In the rows, zero is written as 100.
A state moves one step at a time under one of 7 hidden systems, and each row is a state written as 26 numbers. Each run below is a few steps of one system.
S, path 1, 8 rows:
[110 123 118 116 79 103 134 83 100 101 94 118 116 99 98 99 94 122 127 82 69 100 120 92 99 112]
[89 86 113 99 107 95 85 93 105 133 93 84 114 88 106 93 74 132 106 98 119 93 101 140 113 89]
[86 95 95 86 109 93 119 114 71 96 122 91 89 100 77 85 88 110 84 98 143 116 94 78 82 103]
[107 63 104 91 120 105 95 99 93 92 91 128 87 108 116 82 139 97 92 95 94 116 119 101 99 125]
[103 115 112 132 112 124 109 89 103 109 90 107 123 94 99 108 100 115 134 91 76 105 81 72 116 120]
[101 111 109 75 80 79 111 73 99 120 99 94 115 98 104 100 85 139 110 90 105 77 123 126 96 102]
[81 72 95 113 110 94 97 130 101 108 109 96 106 91 91 92 76 115 85 95 148 125 98 106 99 97]
[104 89 116 89 122 113 122 96 60 91 106 116 71 106 94 67 120 92 92 97 97 119 106 87 86 103]
Q, path 2, 8 rows:
[94 77 81 68 109 81 81 100 109 101 106 99 116 106 109 116 120 115 92 101 135 93 100 86 100 132]
[92 104 96 121 66 89 120 130 104 85 108 94 86 93 81 92 75 84 81 98 107 121 111 103 88 83]
[114 104 121 119 124 130 94 83 95 114 84 117 96 100 114 92 101 99 122 98 64 95 95 121 112 79]
[98 100 91 65 111 91 88 89 103 97 104 90 116 103 103 122 119 105 109 108 115 84 80 63 105 129]
[87 89 90 110 59 73 108 119 114 96 105 90 96 95 91 90 88 100 74 94 116 116 124 119 92 109]
[111 115 114 129 125 132 105 102 90 109 97 115 92 98 100 94 77 99 116 99 82 102 90 116 102 56]
[105 90 106 76 119 104 95 82 97 97 94 108 112 103 110 107 135 105 117 101 91 95 91 66 109 138]
[88 86 80 86 68 68 87 120 120 91 104 80 97 96 97 109 94 88 70 109 128 100 110 112 95 101]
L, path 3 (8 x 26):
[108 105 71 98 118 108 80 126 110 80 112 109 92 111 101 123 98 69 87 117 114 96 83 87 92 69]
[89 88 119 122 72 96 95 120 118 89 82 77 96 77 89 95 90 67 100 109 82 122 90 95 120 98]
[102 122 122 102 101 113 108 69 75 123 95 84 85 97 97 78 91 107 112 101 71 85 95 126 104 84]
[117 138 73 83 98 97 99 97 106 90 117 110 102 117 102 131 90 96 99 108 103 70 100 95 81 71]
[98 82 103 92 74 82 98 133 113 71 97 98 85 92 91 99 91 65 80 109 108 119 111 99 97 78]
[89 103 124 114 108 118 108 93 68 109 97 74 74 91 83 67 99 82 101 106 84 115 74 96 107 96]
[115 135 82 110 111 118 82 82 109 109 100 100 101 113 113 120 104 89 110 110 69 69 81 109 103 83]
[102 107 96 91 65 78 96 119 127 90 98 94 111 90 96 121 67 94 96 106 110 92 113 113 99 67]
W, path 4 (8 x 26):
[98 61 137 61 102 84 101 102 91 97 86 103 96 83 101 81 94 108 105 99 116 111 120 110 106 87]
[78 95 102 141 115 117 112 109 86 120 106 86 104 94 86 80 91 119 101 89 115 126 78 90 106 123]
[109 89 71 105 116 103 86 94 115 104 102 129 109 121 124 110 133 113 90 94 101 94 116 113 94 129]
[105 96 121 79 89 88 91 93 126 101 82 97 135 82 105 127 84 115 132 102 98 88 99 87 120 97]
[93 101 119 97 88 91 127 83 73 119 103 94 92 96 91 68 84 131 96 84 107 105 122 126 90 102]
[92 78 82 103 141 112 91 122 91 104 115 112 105 106 100 102 99 116 90 99 146 114 86 89 94 101]
[107 89 107 111 93 103 109 99 116 86 86 126 119 100 110 108 126 104 117 89 77 113 110 71 110 140]
[94 82 117 95 95 93 75 84 115 129 81 84 109 87 116 95 92 117 108 101 97 88 105 145 122 98]
R, path 5:
[89 90 102 106 115 104 95 121 91 111 108 91 94 92 91 88 63 107 89 104 134 109 94 125 96 61]
[104 119 91 71 92 94 91 99 100 80 105 82 88 102 91 119 110 61 96 122 92 84 78 67 99 92]
[98 88 101 143 81 105 101 108 116 95 87 106 90 99 106 85 118 80 92 95 67 123 111 112 108 122]
[103 114 121 117 116 119 101 96 100 119 93 101 115 88 99 105 63 118 128 97 94 94 88 114 110 63]
[100 113 83 65 72 73 91 97 101 94 110 78 82 104 96 106 93 85 75 114 111 77 109 120 86 80]
[85 76 107 116 87 96 88 117 117 92 86 78 103 83 93 99 111 76 100 107 96 125 81 75 121 132]
[108 119 117 131 107 125 130 104 77 98 103 115 83 99 88 80 83 96 110 92 78 116 100 100 92 72]
[110 105 80 92 110 102 63 104 118 105 100 100 98 107 115 121 92 85 93 116 103 74 94 130 102 62]
L, path 6:
[119 118 103 96 127 119 120 102 91 88 109 137 117 108 100 116 91 116 125 92 103 98 98 67 90 81]
[103 70 103 58 89 78 77 103 118 81 87 99 100 95 111 113 125 77 94 113 102 96 108 89 110 113]
[74 93 93 123 90 95 100 97 86 126 108 66 87 98 89 71 97 111 76 96 115 112 92 122 100 126]
[116 123 94 138 124 132 115 98 97 104 104 137 110 112 107 105 97 116 119 86 81 102 99 95 94 92]
[109 81 114 58 99 82 82 105 124 85 85 109 124 87 109 128 97 99 120 108 109 91 105 85 113 88]
[83 93 99 87 67 73 111 88 87 107 104 70 84 99 90 76 113 101 76 98 105 104 112 110 95 137]
[103 107 82 133 141 131 106 103 79 112 115 121 89 118 104 85 101 113 91 93 108 108 92 112 86 92]
[109 95 102 102 107 107 88 117 132 82 87 116 130 91 106 136 97 93 126 104 97 101 88 64 117 97]
Q, path 7 (8 x 26):
[104 70 117 111 111 112 104 127 102 74 88 121 93 90 97 93 111 72 104 100 92 136 98 72 108 99]
[103 97 93 107 90 102 65 101 128 96 84 85 97 96 113 116 113 62 99 117 72 90 84 108 119 98]
[97 133 85 117 73 91 101 88 124 114 101 84 130 98 100 126 84 122 114 96 93 81 93 98 106 117]
[96 81 120 101 103 94 114 109 102 110 95 114 127 86 98 97 72 142 116 81 127 115 117 105 103 97]
[90 67 119 110 129 117 95 126 89 92 94 100 90 87 90 84 98 82 101 105 113 134 78 79 112 91]
[102 92 79 127 98 110 74 110 125 90 91 102 96 107 112 111 129 67 91 109 74 106 88 96 112 120]
[110 128 87 103 70 88 94 99 137 94 96 100 127 98 105 138 84 101 115 102 87 77 105 98 103 89]
[90 96 134 98 85 90 115 90 101 117 88 88 122 79 92 93 72 135 124 87 106 106 105 103 113 104]
R, path 8:
[98 108 130 128 104 120 125 111 81 102 98 102 91 86 83 79 70 100 114 92 90 122 93 99 101 71]
[109 110 81 87 110 104 73 107 103 96 108 95 82 109 106 112 92 72 84 119 104 80 90 122 94 54]
[94 108 100 107 62 87 89 90 126 96 85 73 105 92 101 111 114 77 103 108 67 94 92 93 118 129]
[90 93 123 138 87 105 119 114 98 109 94 98 99 83 88 77 69 107 103 87 97 127 108 118 105 86]
[104 110 103 77 117 105 85 109 92 97 106 89 90 96 95 111 77 81 100 120 113 86 80 101 98 47]
[99 107 87 100 67 88 87 95 113 87 96 77 82 104 101 102 126 60 82 113 71 94 97 99 103 119]
[92 95 117 155 92 116 106 111 113 110 85 98 112 84 95 91 81 105 116 91 82 124 93 106 118 103]
[108 121 110 84 99 100 104 102 88 101 107 98 92 97 93 103 64 96 104 107 104 84 101 119 90 40]
S, path 9, 8 rows:
[103 83 84 54 93 74 100 107 101 78 110 110 98 109 102 109 119 96 80 104 127 97 120 83 84 112]
[102 85 103 147 96 116 104 121 117 89 87 119 100 95 103 94 111 82 101 92 74 132 104 94 110 113]
[108 133 114 99 109 117 104 66 82 120 97 90 94 102 102 94 94 107 121 103 69 75 86 113 104 85]
[92 94 84 67 92 73 82 104 118 104 105 85 123 96 102 127 88 116 95 107 137 82 99 98 102 104]
[98 91 95 122 80 93 123 130 97 78 107 115 84 101 87 83 96 87 77 92 107 132 121 97 84 100]
[107 91 114 108 136 129 83 86 84 111 88 106 79 102 112 82 117 85 106 109 74 99 84 116 111 86]
[100 122 94 75 96 92 99 84 105 100 103 85 122 100 96 129 103 109 119 105 103 77 78 63 105 119]
[101 95 87 108 60 74 109 110 126 94 98 112 109 102 106 103 94 111 85 88 103 105 139 124 91 111]
F, path 10:
[122 107 82 88 91 95 91 92 122 82 94 129 105 116 121 123 131 87 101 101 74 84 120 97 96 112]
[92 108 116 114 93 99 106 82 106 130 91 87 129 87 99 101 77 142 126 88 100 94 97 112 115 111]
[93 119 96 72 82 84 120 97 72 88 118 77 75 103 77 90 96 85 81 108 113 97 94 79 81 97]
[100 70 89 108 125 108 75 134 116 95 99 116 103 97 108 108 87 93 89 105 128 112 97 114 103 70]
[108 105 113 129 81 111 104 94 112 90 82 105 93 97 105 94 121 74 110 100 47 110 102 95 113 116]
[106 113 93 70 119 99 87 71 98 118 104 97 120 108 112 121 107 127 117 103 108 68 88 93 103 112]
[83 108 90 117 70 83 116 103 91 115 113 76 89 100 85 78 82 113 75 93 118 107 111 128 88 107]
[112 91 103 78 96 93 105 131 112 63 100 122 104 94 93 120 91 77 104 107 111 112 107 68 94 73]
D, path 11:
[96 105 75 89 67 76 109 96 102 87 110 90 90 112 97 100 129 88 75 100 97 99 114 89 85 141]
[105 78 117 118 119 111 116 113 99 105 95 137 116 96 105 90 88 132 115 79 113 123 119 104 101 97]
[104 115 113 77 120 114 102 79 69 97 102 87 80 102 93 93 117 82 110 113 85 89 73 72 102 98]
[84 71 82 111 98 90 76 103 108 118 98 85 89 104 111 84 114 103 69 101 115 106 106 140 104 122]
[102 119 94 104 94 98 124 94 106 97 105 114 132 103 97 118 101 130 121 85 102 100 102 61 96 134]
[116 95 117 94 113 114 112 88 73 98 97 124 69 108 106 71 113 89 95 98 76 104 119 122 90 78]
[82 77 101 69 121 90 79 100 91 115 103 73 107 91 97 99 97 113 96 110 141 97 77 93 109 111]
[95 105 83 136 77 100 114 105 106 89 102 102 92 108 97 91 126 87 84 92 80 119 105 85 95 143]
F, path 12 (8 x 26):
[97 137 84 103 101 106 115 106 79 98 124 86 85 107 79 102 74 93 90 107 115 92 81 90 81 71]
[105 76 103 90 96 94 73 120 117 92 90 103 86 93 109 100 91 72 86 113 102 101 109 133 105 59]
[95 86 107 116 87 100 85 102 127 94 78 91 115 89 107 110 121 85 113 104 74 110 88 80 125 136]
[101 143 72 110 109 110 103 79 95 116 117 92 112 116 99 119 100 117 107 100 97 75 78 88 93 113]
[97 112 95 88 71 80 103 101 102 108 108 88 92 100 96 96 71 106 82 102 113 86 121 139 87 68]
[93 74 119 87 81 84 94 130 120 77 86 91 106 76 91 109 90 76 104 109 109 121 96 76 115 95]
[97 112 86 134 128 132 84 104 101 104 103 92 98 105 99 108 109 80 106 110 87 103 58 80 111 104]
[112 122 76 97 86 95 86 77 110 111 103 102 94 118 118 109 111 100 88 104 79 67 114 139 91 95]
D, path 13, 8 rows:
[101 90 110 75 116 104 94 68 72 113 98 93 74 109 109 74 136 97 93 105 85 90 100 114 100 117]
[80 76 94 95 102 84 101 93 92 120 106 85 105 101 98 84 111 133 86 89 133 108 105 106 99 145]
[105 106 96 115 112 113 131 95 80 92 110 126 97 114 95 87 124 113 102 84 93 117 107 69 85 133]
[106 73 113 85 144 119 89 83 76 116 94 116 88 106 115 77 123 111 102 99 100 100 100 115 102 104]
[82 87 100 81 97 86 96 78 87 114 100 69 98 100 98 87 127 110 91 101 109 98 91 90 106 152]
[95 97 88 131 103 106 125 97 87 110 110 118 98 114 100 77 115 127 89 79 104 118 117 105 86 138]
[113 95 106 75 142 115 108 83 73 103 105 126 100 112 108 96 121 120 113 94 106 95 100 81 92 108]
[89 68 113 79 104 92 92 84 82 107 91 85 78 98 104 70 134 93 86 104 97 108 102 109 106 133]
W, path 14, 8 rows:
[107 94 94 116 94 95 113 109 124 99 98 135 132 103 111 115 94 134 112 80 108 109 127 98 98 116]
[106 76 133 85 126 108 97 87 96 116 84 118 116 89 113 94 93 131 128 90 102 100 109 112 114 90]
[81 87 108 92 109 94 111 84 80 124 103 82 109 96 94 83 106 137 103 90 124 107 92 91 103 141]
[95 75 80 112 100 88 97 115 120 104 103 119 122 105 110 106 104 129 90 84 129 114 120 107 97 129]
[111 91 118 109 116 111 101 97 117 108 85 130 133 93 113 113 90 132 135 85 93 102 109 98 113 98]
[94 83 124 74 112 94 106 70 78 125 92 94 105 95 105 80 107 138 111 91 108 95 107 112 106 123]
[81 79 88 103 103 86 102 112 104 113 109 93 120 97 95 100 93 134 91 89 146 113 101 95 99 132]
[109 87 100 123 109 108 111 109 117 99 94 143 127 103 113 107 101 130 114 80 101 115 124 100 102 112]

Name the system that made each run.
path 15:
[97 91 121 87 124 109 118 83 57 116 106 103 80 102 95 63 99 122 97 93 110 107 106 114 91 94]
[93 69 100 83 132 102 88 98 96 107 98 104 117 99 107 103 120 120 107 97 127 108 86 74 109 135]
 | S
path 16, 2 rows:
[104 121 81 122 57 88 100 118 135 82 100 100 108 100 98 123 87 80 93 102 84 97 111 102 98 91]
[100 73 143 94 87 94 96 108 112 96 73 95 103 72 99 94 82 88 118 103 86 114 106 109 123 79]
 | R
path 17:
[117 117 105 107 77 97 114 101 105 91 97 122 90 104 105 97 86 94 98 94 76 93 132 132 88 63]
[90 87 110 95 116 106 70 112 103 107 92 70 95 83 96 103 81 79 101 120 112 100 67 106 118 70]
 | S
path 18:
[103 125 62 109 103 99 86 85 112 121 113 100 114 119 114 120 99 124 93 98 109 70 101 124 91 105]
[106 111 114 86 88 91 141 106 87 87 109 121 111 97 85 99 80 123 114 85 113 109 120 74 84 93]
 | Q
path 19, 2 rows:
[102 83 105 89 156 125 81 101 83 109 100 109 99 101 106 99 104 105 110 107 119 100 73 92 107 84]
[111 137 71 95 85 95 111 76 94 98 116 102 92 125 104 106 124 99 88 99 80 76 109 97 81 122]
 | R
path 20, 2 rows:
[105 93 123 97 84 88 120 105 108 102 93 120 122 88 100 100 71 133 117 82 108 108 131 113 100 85]
[101 119 112 84 107 108 116 104 68 84 112 89 76 99 79 90 91 75 100 112 100 104 80 72 89 71]
 | D
path 21 (2 x 26):
[93 96 118 76 82 85 94 114 114 84 91 77 112 77 86 120 84 83 114 113 107 102 82 66 116 92]
[89 111 75 131 118 120 77 108 101 110 109 74 89 104 95 104 99 77 86 114 104 101 59 99 105 97]
 | F
path 22:
[95 88 76 93 122 97 102 99 93 105 115 111 112 114 104 103 121 128 91 91 133 103 99 79 89 141]
[96 63 92 122 114 104 91 114 119 102 92 121 118 101 114 100 119 115 98 89 111 123 108 97 109 137]
 | L
path 23 (2 x 26):
[95 106 103 86 84 80 110 78 98 125 103 92 114 99 103 95 85 145 101 86 114 84 122 129 94 110]
[98 86 101 87 123 98 113 117 89 101 112 121 115 100 94 101 79 132 102 90 147 112 108 90 88 89]
 | W
path 24:
[99 122 130 112 85 108 137 96 82 96 99 96 103 87 78 89 79 107 124 92 83 113 95 72 100 96]
[119 102 100 61 118 103 83 76 91 97 96 112 84 113 119 104 126 86 100 113 82 74 104 114 95 85]
 | L
path 25:
[110 98 98 66 137 107 103 95 69 101 115 120 85 113 103 92 98 109 95 101 124 90 104 106 82 68]
[101 101 68 84 104 93 79 86 111 99 103 95 103 116 114 116 139 94 89 109 98 83 92 87 100 140]
 | R
path 26 (2 x 26):
[111 103 74 70 117 99 101 104 83 80 120 119 80 122 102 103 123 83 78 108 114 94 105 86 75 94]
[95 48 121 94 107 95 82 114 117 97 77 107 111 83 111 95 112 99 106 99 107 122 106 98 121 117]
 | D
path 27 (2 x 26):
[92 129 92 75 92 90 114 73 69 114 119 71 85 109 87 89 100 111 88 104 109 79 91 99 84 109]
[93 82 70 123 98 97 92 135 124 84 108 109 109 105 99 114 108 91 80 99 123 123 98 80 98 121]
 | R
path 28 (2 x 26):
[102 114 86 106 86 98 105 131 100 75 114 101 82 102 85 107 79 68 83 110 109 108 96 93 84 61]
[109 88 104 82 101 102 76 100 101 85 90 96 71 100 109 95 123 53 89 121 76 96 96 110 105 82]
 | S
path 29 (2 x 26):
[101 73 107 85 79 80 100 113 102 91 95 110 84 96 104 82 95 95 77 97 110 111 136 135 91 82]
[102 128 107 113 120 128 103 90 74 108 105 86 78 101 89 90 91 81 107 112 82 94 67 96 100 72]
 | Q
path 30, 2 rows:
[102 81 102 102 111 107 84 109 121 86 87 108 118 94 108 119 124 85 117 104 91 110 83 62 120 128]
[96 102 111 110 64 86 97 77 115 119 82 82 104 92 108 91 101 109 104 95 70 90 116 136 112 118]
 | W
path 31, 2 rows:
[99 102 85 90 90 95 78 117 108 79 102 81 76 101 96 108 106 49 79 124 96 98 83 94 100 81]
[95 89 95 132 86 96 83 120 143 106 85 101 130 87 108 121 81 107 109 96 102 107 101 113 120 98]
 | D
